The same turns and mirrors carry the whole set onto itself, and each row onto the other rows of its family. Which rows share a family with each named row? Give them in list order.
These 40 rows form 5 families of 8 rows each.
z85: [ 20  33  18  21 -26   7   4 -18  13  -6  -8   6   7  16   5   4  11   2
 -22]
z248: [-10 -21 -20 -17 -37  17 -36  -1 -33  12   5  10   5 -27 -19  -4  27 -12
   0]
z963: [ 10  34   9  24 -32   0  18 -11   4  -7  -8  16  -3  16   7  11  18  -2
 -19]
z754: [ 21  21 -10  26 -22  20 -29   4 -32  -8  21 -28  -5 -40 -20 -29   3 -22
 -17]
z375: [ 22   9  -2  -2  -9  -1  18   7 -16  -5 -35   2 -41 -28  -2 -10  24  -7
  19]
z344: [  4  35 -19   8   5   1 -11 -15   9   3  12  26 -29   9 -14  27   4  -1
  -3]
z711: [ -5 -22 -17 -22 -32   8 -38 -16 -44  15   5   8   5 -16 -19  -4  13 -13
   0]
z279: [  6 -10  14 -22 -17   8 -18  19 -49 -16   9 -17  -2   9 -26  30   7  -7
  -8]
z256: [ 13  37 -17  -5 -36  30   4 -21 -55  11  30 -26   0  -3  -3   0  -9  -3
 -11]
z656: [ 27  -3  -9   0   4 -12  15  -2 -20  -5 -31  -5 -37 -28  -6   0  19  -8
  19]
z757: [ 23  35 -23   1 -28  34 -10 -25 -57   6  24 -25   4 -16   2   0 -10  -3
 -12]
z682: [ 16  40  10  19 -32   4   7 -13   6  -6 -17   5   1  21   5   2   8   7
 -18]
z292: [ 18   3   4   5  -4  29  -3   4 -11  -6   1 -19 -10   1  10 -17  37  28
  38]
z830: [ 28   7 -20  -1  -4 -14  14   4 -23  -6 -28  -9 -41 -24  -6  -5  30  -7
  19]
z490: [ 10  -9   4 -28 -28   8 -27  15 -49 -14   8  -9  -8   6 -19  38   9  -7
 -12]
z812: [ -1 -20   6 -18 -23   6 -21  14 -48  -9  20 -15  -7   4 -31  28   9 -12
 -16]
z399: [ 13  30 -30  14  -1  -3 -15 -14   8   5  23  24 -34   6 -14  22  12   5
  -1]
z838: [ 28  17 -10  -3  -7  -7  15   8 -26  -4 -35  -6 -43 -29  -7   1  17 -14
  16]
z420: [  3  21 -15   7   3  -3  -1 -20  11   3  20  28 -32   5 -15  26  12   0
  -3]
z797: [ 28   2   3   9 -10  17   2   1 -14  -3  -1 -20 -13  -4  17 -22  46  20
  33]
z311: [ 28  -4 -11   7  -4  -7  13  -1 -21  -8 -33   8 -37 -24  -1  -5  18 -14
  21]
z603: [ 16  37 -19   0 -32  30   4 -15 -57   3  37 -20  -7 -11  -2   2 -13   5
 -12]
z481: [ 24   9  -2   5   3  20  -6   5   1  -8  -6 -17 -16 -12  10 -17  34  24
  37]
z325: [ 24  25 -10  16 -25  28 -23   2 -33 -13  31 -36  -7 -30 -24 -18  14 -24
 -24]
z495: [  6  20 -11   9   3  -2  -1 -10   8   0  26  26 -34  10  -7  29  12  -3
  10]
z500: [ 24  19  -7  23 -15  25 -36   3 -37 -13  21 -30  -4 -30 -22 -29  13 -17
 -22]
z86: [ 25  10   3   5  -6  27   6   0  -7   1  -3 -24 -13 -11  14 -15  47  26
  23]
z46: [ 13  23 -16  19   1  -9  -8 -11  11   4  21  22 -27  15  -4  24   8  11
   2]
z903: [ -2 -20 -24 -16 -40  10 -44  -4 -30  19   2   5   3 -14 -18   3  27 -19
   1]
z987: [ 27  24 -12  27 -24  13 -24   2 -25  -7  28 -30 -10 -28 -27 -21  16 -34
 -21]
z457: [  4 -14   0 -15 -28   2 -26   6 -44 -14  19 -22 -10   9 -25  39  -1 -12
  -8]
z821: [ 21  20   0   7  -3  20  -3  10  -4   0  -1 -21 -13  -8  10 -20  49  27
  23]
z936: [ -1 -17 -22 -21 -29  17 -33  -6 -43  14   3  16   5 -26 -18  -6  27 -20
  -3]
z984: [ 19  38 -15   0 -18  32   0 -19 -63  -5  31 -19  -3  -6  -3  -9 -14   3
  -8]
z872: [ 24  38 -21  -6 -21  39  -3 -24 -62   3  22 -16 -11 -11   1   3 -12   4
  -5]
z878: [ 11  31  22  21 -26  16   5 -11   7  -6  -5  16   3  24   3   6  10  -5
 -16]
z758: [  4 -13   4 -18 -31  -2 -23  12 -46 -15  14 -14   0   4 -18  37  -3  -3
 -10]
z413: [ -9 -19 -22 -11 -39   9 -38 -19 -33  17   4  10   7 -11 -18  -8  28 -12
   1]
z996: [ 11  28  21  24 -34   0   8 -10   0  -8  -7  16  10  19   4   0  18  -8
 -17]
z262: [ 13  24 -12  31 -23  20 -20  -3 -34  -6  27 -31  -6 -26 -23 -32  10 -28
 -15]

Same family as z603: z85, z248, z754, z656, z420, z86, z758
Same family as z344: z830, z490, z797, z903, z984, z878, z262
Same family as z495: z256, z682, z311, z500, z457, z821, z936
Same family as z292: z279, z399, z838, z987, z872, z413, z996

The same turns and mirrors carry the whole set onto itself, and each row onto the other rows of its family. Which rows share a family with each named row? Give them in list order.
These 16 rows form 4 families of 4 rows each.
z631: [ 19   4  22   1 -10 -36 -30 -18 -10   3  17]
z169: [24 -5 20 11 22 14  8 -1  1  6 -1]
z520: [-13 -15  62   6 -24 -19  29 -29   2 -10   3]
z945: [-18   7  56 -13 -13  -7   5 -34 -22  -5   0]
z875: [ 15 -22  22  21  13   5  27   8  18 -10   4]
z220: [-12 -15  18   7  19  10  17  15  10 -32  10]
z690: [-33  -5  58  -8 -18 -13  18 -25 -10 -23   6]
z795: [-12   4  18  -9  -8 -35 -30  -8  -9 -25  25]
z101: [  1  -3  61   1 -20 -12  16 -37 -11   9  -3]
z789: [ 20  24  42  -4  -1   0 -10  13 -21  14  24]
z958: [ -6  -8  46  12 -16 -16  25  31  11 -23  36]
z696: [-10 -16  22   8 -20 -46  -8  -2  12 -32  28]
z501: [ -2   2  15  -4  27  20  -2   6  -8 -15   4]
z597: [ 22 -16  26  17 -20 -48  -6 -12  13  -3  21]
z29: [ 32  -1  50  20 -15 -14  19  17   5  14  26]
z893: [-18  18  40 -11  -2  -1  -4  27 -16 -23  35]

Same family as z789: z958, z29, z893
Same family as z101: z520, z945, z690
Same family as z220: z169, z875, z501

